50 stands for zero in the data rows.
A hidden rule labels the rows of this table. It goes by one to three of the table's principal directions, not those with the most spread.
[58 51 71 54 48 39 37 54 52 54 43 55 49 49 52 52 52 60 59 39 38 39 71 52
 48 59 56 50 36 50 69 49 57 40 40 50 53 66] 5
[50 53 58 66 33 49 51 43 65 47 49 48 56 58 43 40 53 56 56 62 48 46 40 38
 31 39 57 49 50 49 48 61 49 52 39 59 60 56] 4
[43 57 42 56 53 51 64 63 61 50 47 48 48 64 24 53 43 37 57 51 61 45 45 54
 36 49 65 65 49 56 48 43 52 55 58 55 65 26] 0
[53 50 46 57 50 44 42 49 46 47 49 47 50 46 66 53 60 57 45 55 36 47 53 48
 49 50 45 45 50 59 49 44 53 50 51 41 44 62] 3
[63 45 46 75 30 43 43 61 50 43 62 55 61 42 44 44 67 38 65 70 30 52 52 34
 27 21 56 61 63 43 64 41 45 51 29 50 48 65] 1
[57 46 36 25 47 48 56 70 35 43 59 52 63 58 41 51 46 36 65 60 66 70 57 68
 48 44 51 65 57 42 26 53 45 81 41 69 45 46] 1
[39 53 51 43 55 51 58 44 43 54 49 49 63 48 65 32 66 59 31 45 63 63 30 49
 73 56 37 35 57 46 41 53 43 42 55 41 28 51] 5
[37 54 59 48 50 55 53 65 53 55 34 49 59 62 43 42 43 56 50 44 59 39 52 63
 50 58 48 40 50 39 47 52 55 54 51 61 61 49] 0
[71 36 52 47 37 32 34 49 31 55 46 50 56 22 63 50 57 62 45 44 18 44 92 50
 47 43 41 51 46 49 62 41 48 36 42 43 33 66] 1
[46 49 43 46 63 56 45 52 49 44 50 49 27 44 57 66 44 48 42 51 41 38 40 40
 53 62 47 50 42 70 52 39 58 52 61 39 49 36] 1
[47 51 54 23 60 56 46 30 48 58 37 46 24 46 67 67 31 76 29 27 48 37 55 47
 68 79 47 37 26 64 49 58 53 41 63 43 51 45] 2
[48 41 22 13 63 58 45 45 36 51 47 49 27 40 69 67 32 53 30 41 56 50 55 56
 65 62 49 49 47 58 36 50 49 59 68 45 42 38] 3
[58 46 50 48 46 41 40 67 29 41 63 52 83 46 61 31 63 37 66 71 54 73 61 77
 50 38 30 45 74 33 30 52 52 72 36 64 33 65] 5
[55 38  7 31 55 59 44 55 31 33 71 59 45 36 48 58 35 24 49 63 56 65 50 62
 49 33 56 67 63 52 37 45 45 86 52 50 41 35] 0
[73 44 52 58 30 33 35 40 41 53 56 54 47 25 42 50 54 57 50 47 20 44 78 39
 38 36 57 61 39 53 73 42 41 37 34 43 45 62] 5
[50 51 34 49 64 47 48 28 40 51 59 46 37 33 68 60 56 46 33 50 45 59 47 51
 66 53 43 49 54 65 44 43 48 41 71 27 37 47] 0
[62 49 69 60 43 44 35 47 48 52 53 48 56 40 69 44 64 64 49 54 31 49 53 37
 50 52 33 35 50 46 61 50 55 36 37 48 36 68] 2
[58 49 35 67 52 40 44 66 44 45 60 54 56 44 39 52 61 32 55 59 41 52 59 56
 41 33 57 67 59 49 55 33 51 57 50 45 48 51] 2
[36 60 55 43 62 60 63 42 57 41 51 62 47 56 40 57 42 43 51 40 66 53 30 49
 60 61 68 60 32 67 52 57 49 62 51 37 55 40] 1
[28 59 59 47 41 61 74 52 79 56 27 43 38 81 24 57 30 54 59 51 69 31 33 43
 31 57 69 53 40 53 34 63 50 52 58 70 85 33] 2
[68 43 67 66 27 45 40 30 60 54 49 48 43 39 59 51 53 68 54 48 22 38 63 19
 31 40 54 46 40 52 77 56 47 25 30 46 54 68] 0
[42 62 60 39 55 45 55 49 43 68 40 40 58 51 55 38 58 64 36 38 64 56 49 61
 66 65 35 33 55 38 38 51 48 34 61 52 43 47] 2
[62 41 57 45 40 49 51 38 41 48 64 57 79 39 48 26 60 44 54 50 64 74 58 55
 55 29 50 57 62 29 46 71 41 57 30 57 36 59] 2
[47 56 57 27 45 61 51 27 54 47 51 53 34 52 44 56 26 63 47 43 60 49 39 44
 51 64 59 48 28 61 44 69 47 63 43 56 60 41] 5
[40 57 57 47 43 61 62 38 68 52 43 52 38 61 33 51 35 59 47 41 60 40 32 34
 44 56 68 52 34 55 56 61 45 48 46 53 67 39] 0
[37 55 69 56 45 55 59 52 58 48 36 49 56 60 47 47 45 59 55 49 48 38 45 51
 47 58 47 39 41 55 50 54 52 50 47 52 62 54] 5
[48 48 56 53 53 47 41 36 53 58 50 37 44 52 71 42 59 58 43 60 53 52 43 49
 57 56 31 30 65 43 35 59 55 36 60 57 46 59] 5
[50 48 55 76 56 48 41 49 67 47 45 56 30 41 51 67 52 46 47 48 24 26 47 27
 42 51 60 56 37 68 80 34 60 29 58 29 53 50] 2
[28 45 73 42 61 63 61 42 78 64 17 47 25 60 47 59 29 65 37 23 57 15 46 35
 56 77 57 40 30 58 62 58 61 19 72 49 66 30] 1
[59 38 45 43 41 50 39 27 48 47 57 48 37 38 70 55 47 54 49 60 39 52 53 37
 46 42 46 47 54 54 44 61 48 49 46 50 45 62] 3
[37 61 70 51 56 55 63 58 59 57 35 50 55 66 34 50 43 53 57 35 64 42 52 62
 51 63 56 48 41 46 53 54 54 47 52 55 69 44] 2
[40 58 40 43 63 58 60 66 44 47 58 49 63 61 45 44 53 39 48 55 73 68 28 65
 64 53 40 48 62 40 32 48 50 67 57 56 42 40] 4
[43 58 49 43 47 53 56 56 46 58 46 45 58 59 42 43 47 55 48 48 64 55 45 63
 57 52 44 42 56 33 37 54 44 55 51 63 56 52] 4
[35 52 41 28 65 60 62 41 44 54 51 50 42 54 49 54 41 44 41 40 74 62 37 63
 77 61 48 49 53 47 34 56 42 53 67 48 49 41] 3
[61 42 45 28 39 57 39 31 47 49 53 48 38 40 64 52 36 67 39 48 47 49 53 37
 45 51 50 43 42 50 46 66 49 57 40 57 46 50] 2
[55 37 46 56 49 54 46 30 68 51 48 52 28 43 54 65 37 42 52 48 42 38 60 33
 38 40 66 60 49 56 64 57 54 34 58 44 60 48] 4
[53 47 55 59 49 47 48 46 54 50 49 53 52 45 48 45 56 54 44 44 44 46 52 42
 51 48 54 52 45 52 64 48 50 40 48 43 45 51] 0
[60 46  7 41 50 50 54 62 27 32 76 63 63 41 32 52 51 15 60 62 61 76 59 68
 40 18 73 86 65 51 40 43 37 92 40 45 48 40] 1
[41 45 62 44 54 54 58 73 46 56 38 47 75 62 41 36 46 44 58 47 67 52 61 78
 59 51 33 43 65 23 36 55 54 57 53 72 53 50] 4
[53 49 49 60 47 44 43 78 52 50 48 46 49 60 46 48 56 43 64 63 45 42 53 51
 33 49 47 49 60 45 53 36 59 50 46 63 55 47] 5
[63 37 35 44 46 42 34 62 33 53 47 50 48 32 58 52 52 56 39 45 30 40 78 53
 46 44 46 52 52 46 58 36 51 48 49 47 40 54] 1
[63 43 50 65 34 51 46 69 62 44 54 49 42 59 31 53 45 40 74 65 37 37 55 33
 13 35 62 63 52 49 65 43 54 54 32 67 68 42] 3
[61 47 40 70 53 38 45 52 48 42 58 56 51 38 63 65 67 38 56 57 26 55 59 43
 48 37 55 62 52 62 65 33 50 42 52 26 37 67] 4
[27 57 60 30 68 61 65 38 49 61 34 43 43 59 55 49 40 66 29 29 70 47 34 61
 83 81 35 30 40 53 36 57 48 40 72 47 50 37] 5
[60 42 48 52 56 50 46 61 35 51 67 50 79 48 49 24 70 39 49 53 68 73 53 64
 61 34 37 52 76 22 43 55 48 59 40 61 34 52] 1
[40 54 61 21 64 59 55 54 43 57 36 48 48 55 69 55 40 71 36 27 60 50 46 59
 78 83 32 28 36 50 47 53 54 46 59 48 39 47] 0
[38 43 56 59 44 60 63 54 58 45 49 52 66 64 33 32 49 42 58 57 64 52 38 53
 49 37 51 50 61 37 43 61 44 60 43 64 60 51] 5
[48 49 60 46 59 60 58 42 64 49 45 59 35 61 46 67 39 56 53 27 53 43 47 38
 60 63 70 58 25 61 74 57 48 43 47 40 61 53] 5
[59 43 32 46 52 43 54 47 32 41 73 55 73 36 41 33 62 26 50 62 63 80 52 64
 56 29 47 67 69 45 35 50 41 65 48 49 28 39] 0
[51 52 57 21 40 60 51 34 57 60 37 42 30 55 61 59 26 79 42 35 54 41 50 37
 46 70 50 33 32 51 48 66 49 43 47 61 59 44] 0
[46 38 55 37 61 57 43 46 46 49 49 54 44 48 64 54 40 45 53 47 55 51 55 62
 69 57 39 43 54 42 46 59 54 52 55 55 46 61] 5
[22 63 89 51 44 70 69 26 83 62 32 38 44 78 44 37 39 66 53 51 79 39 12 35
 49 66 46 26 48 43 31 85 53 37 53 72 77 44] 1
[60 45 32 48 51 47 39 67 36 36 63 59 62 42 47 48 49 38 54 58 45 58 58 63
 45 39 53 61 53 50 50 42 53 77 40 51 38 50] 0
[58 49 43 54 44 50 45 66 41 46 67 53 64 50 21 31 53 34 59 60 62 58 51 59
 36 32 56 65 63 34 48 48 47 70 34 68 55 37] 3
[49 49 24 39 55 54 55 68 51 43 56 54 46 56 33 60 34 21 64 58 67 57 52 63
 35 41 67 71 60 49 40 45 53 71 57 60 58 26] 0
[51 56 84 69 39 39 53 37 69 64 36 45 49 57 41 46 56 66 57 41 41 36 60 38
 43 56 55 46 37 49 65 57 50 19 45 52 64 63] 5
[46 60 53 58 60 44 46 49 46 61 51 45 54 49 45 40 62 53 39 44 58 51 50 62
 61 55 45 45 56 42 47 46 51 41 60 48 50 49] 1
[43 65 67 56 33 59 68 30 75 50 45 40 45 69 37 48 41 65 55 57 57 45 22 26
 30 54 56 43 37 61 41 67 47 48 43 61 70 38] 4
[28 57 70 28 50 67 67 31 76 50 26 43 22 73 62 66 27 72 50 44 64 32 24 29
 46 81 57 35 25 75 35 73 56 47 58 55 71 37] 3
[51 55 40 68 48 37 55 69 54 52 53 45 59 61 31 38 66 38 57 60 57 53 50 54
 33 39 59 62 63 48 47 37 51 49 53 56 54 38] 5
[51 48 27 54 54 55 57 44 54 43 60 50 37 43 55 60 53 38 42 55 47 55 33 29
 44 41 58 60 55 65 55 41 47 46 59 33 42 32] 4
[49 63 30 30 50 49 53 54 37 43 56 46 50 53 60 56 50 55 46 60 57 65 36 57
 51 58 46 47 49 62 25 47 47 74 52 49 42 44] 2
[61 47 56 47 48 51 39 53 41 47 54 58 53 40 59 49 52 63 46 37 36 49 58 43
 57 53 49 46 38 48 74 47 48 49 33 42 40 62] 0
[49 51 47 49 35 52 61 42 50 49 60 51 57 51 38 32 57 49 50 57 61 63 31 36
 47 37 55 54 55 45 46 57 34 52 37 55 46 45] 3
[60 36 41 53 61 39 36 78 32 48 50 56 59 40 51 58 55 33 59 50 35 47 86 76
 55 43 44 62 59 41 57 30 57 56 54 49 43 61] 1
[61 50 46 72 34 36 46 53 50 50 58 58 60 43 37 40 67 41 59 56 40 53 61 42
 34 24 69 66 57 42 68 44 40 43 34 45 52 65] 3
[55 65 40 68 35 44 58 43 56 40 71 48 58 58 33 44 60 33 68 79 56 70 28 43
 26 29 61 64 60 57 35 52 42 66 39 55 57 46] 0
Which label does each new row get?
[54 39 34 48 60 53 45 51 52 45 48 55 21 39 45 83 30 36 53 45 31 32 67 47
 44 50 63 69 38 68 64 35 54 50 64 38 60 41] -> 2
[48 50 65 58 41 45 45 60 60 51 30 47 43 57 54 54 47 70 52 48 30 24 58 41
 37 62 49 39 34 61 61 44 59 42 46 52 59 57] -> 5
[41 61 49 59 55 58 68 27 77 49 50 47 24 67 40 71 41 46 55 48 58 47 27 30
 44 55 73 61 36 72 53 56 47 40 62 40 71 39] -> 0
[44 45 69 72 59 56 46 44 73 55 39 52 32 52 52 60 50 49 51 41 40 26 49 30
 47 54 58 50 43 54 76 50 62 23 57 40 63 53] -> 1
[38 54 41  2 64 63 52 44 26 56 51 46 45 46 74 45 43 67 23 37 75 67 30 62
 89 78 26 25 50 45 24 58 43 60 60 51 29 40] -> 3
[40 58 46 36 58 61 64 38 59 47 46 46 36 62 49 65 34 53 47 46 63 51 34 47
 53 65 55 50 38 66 37 58 51 57 62 48 59 33] -> 4
[43 51 48 45 59 48 45 85 45 46 44 56 43 58 34 56 43 38 63 52 50 36 56 65
 45 60 54 58 46 52 53 32 58 64 50 59 60 39] -> 3
[47 46 51 40 56 58 46 43 52 54 47 52 38 49 57 52 42 55 43 39 57 46 48 46
 60 57 53 45 47 46 56 57 50 44 53 49 52 50] -> 3
[53 41 35 46 55 46 38 66 40 51 45 47 43 43 52 53 47 48 42 52 41 38 65 58
 47 51 44 50 55 50 47 36 57 54 59 54 48 43] -> 3
[40 64 58 42 56 49 52 54 56 60 33 40 41 62 51 60 40 69 42 41 52 37 48 59
 55 76 42 36 37 55 39 48 57 46 65 55 59 46] -> 4
[52 53 54 39 36 53 44 59 46 48 47 51 49 52 49 44 43 65 52 51 47 43 46 43
 39 54 51 42 42 47 52 53 49 61 32 62 54 51] -> 3
[44 46 66 33 53 63 54 50 61 56 29 54 26 60 47 70 27 69 49 24 46 25 56 39
 56 72 61 48 21 56 68 56 52 42 49 51 69 50] -> 1
[61 44 44 49 34 51 53 65 42 39 59 55 68 48 42 41 50 42 63 61 46 60 54 49
 35 32 50 58 57 42 51 48 44 68 29 60 45 49] -> 0
[45 61 38 58 54 63 55 56 53 40 67 50 51 59 42 51 54 37 53 67 61 62 15 43
 46 43 50 53 59 50 39 49 50 72 47 52 53 42] -> 2
[50 54 56 40 47 50 51 44 47 54 53 42 52 52 52 34 54 63 41 51 60 57 37 46
 54 59 38 37 51 47 40 56 48 47 47 59 41 40] -> 5
[41 59 48 62 48 49 59 58 63 48 49 46 63 71 37 43 53 40 61 65 67 55 39 61
 37 42 56 53 63 43 29 57 54 64 54 64 63 49] -> 4
[44 47 77 71 42 53 54 46 76 51 35 56 46 59 40 51 43 53 63 44 40 28 52 34
 38 50 64 51 37 53 75 56 55 31 43 50 67 58] -> 0
[50 59 48 46 45 48 52 37 45 58 59 29 67 52 63 29 60 52 44 73 69 74 34 62
 51 46 18 28 80 33  7 64 50 52 60 69 38 45] -> 4
[47 52 55 40 53 53 41 62 49 60 40 40 41 52 53 46 44 63 41 47 52 35 51 52
 46 66 37 34 51 43 44 47 61 46 55 64 54 36] -> 1
[64 45 27 20 55 51 54 47 22 42 78 59 70 37 44 40 49 28 53 49 76 92 57 73
 66 36 52 69 63 38 35 58 36 77 41 53 28 40] -> 0
[44 55 57 83 41 45 67 46 61 53 55 46 72 60 18 23 67 42 53 58 59 55 39 48
 42 30 56 58 62 42 51 51 40 42 47 54 60 44] -> 5
[50 45 30 32 53 62 51 52 42 47 58 49 47 43 47 43 42 48 33 50 63 56 36 46
 52 48 47 50 56 47 40 51 48 64 52 55 41 25] -> 2
[34 53 47 36 64 61 60 63 53 53 41 46 50 67 52 52 44 47 47 48 73 52 35 62
 61 62 43 43 57 42 30 54 55 59 65 60 53 40] -> 2
[51 48 48 49 57 46 43 38 42 55 50 49 37 34 67 55 56 57 35 42 38 46 55 44
 63 57 44 44 47 59 59 42 49 33 60 32 40 53] -> 3
[52 47 49 63 43 44 53 48 45 61 53 39 69 48 47 24 69 53 39 55 55 59 51 52
 52 35 35 41 73 29 43 51 43 37 52 58 43 52] -> 0
[34 50 29 31 67 61 61 45 42 34 53 58 42 56 64 70 40 41 46 52 60 63 30 61
 75 60 52 53 44 69 32 51 44 76 63 35 43 54] -> 5
[61 42 50 56 51 44 44 63 35 40 56 57 70 41 58 46 59 49 52 51 34 58 63 58
 58 45 38 50 50 50 60 39 50 57 40 43 30 62] -> 0
[42 45 58 40 58 52 55 52 43 57 40 45 51 50 49 54 41 44 54 47 55 47 66 72
 61 56 36 46 56 42 35 53 52 48 63 58 57 50] -> 1
[55 48 56 44 42 48 52 64 46 55 46 51 66 52 33 37 48 52 54 44 58 49 65 59
 41 45 54 56 51 35 50 54 50 56 39 65 54 43] -> 2
[53 51 58 54 49 53 51 38 55 46 55 52 49 49 42 46 48 55 47 47 50 50 42 40
 50 51 53 52 40 57 56 56 49 51 44 49 50 44] -> 0
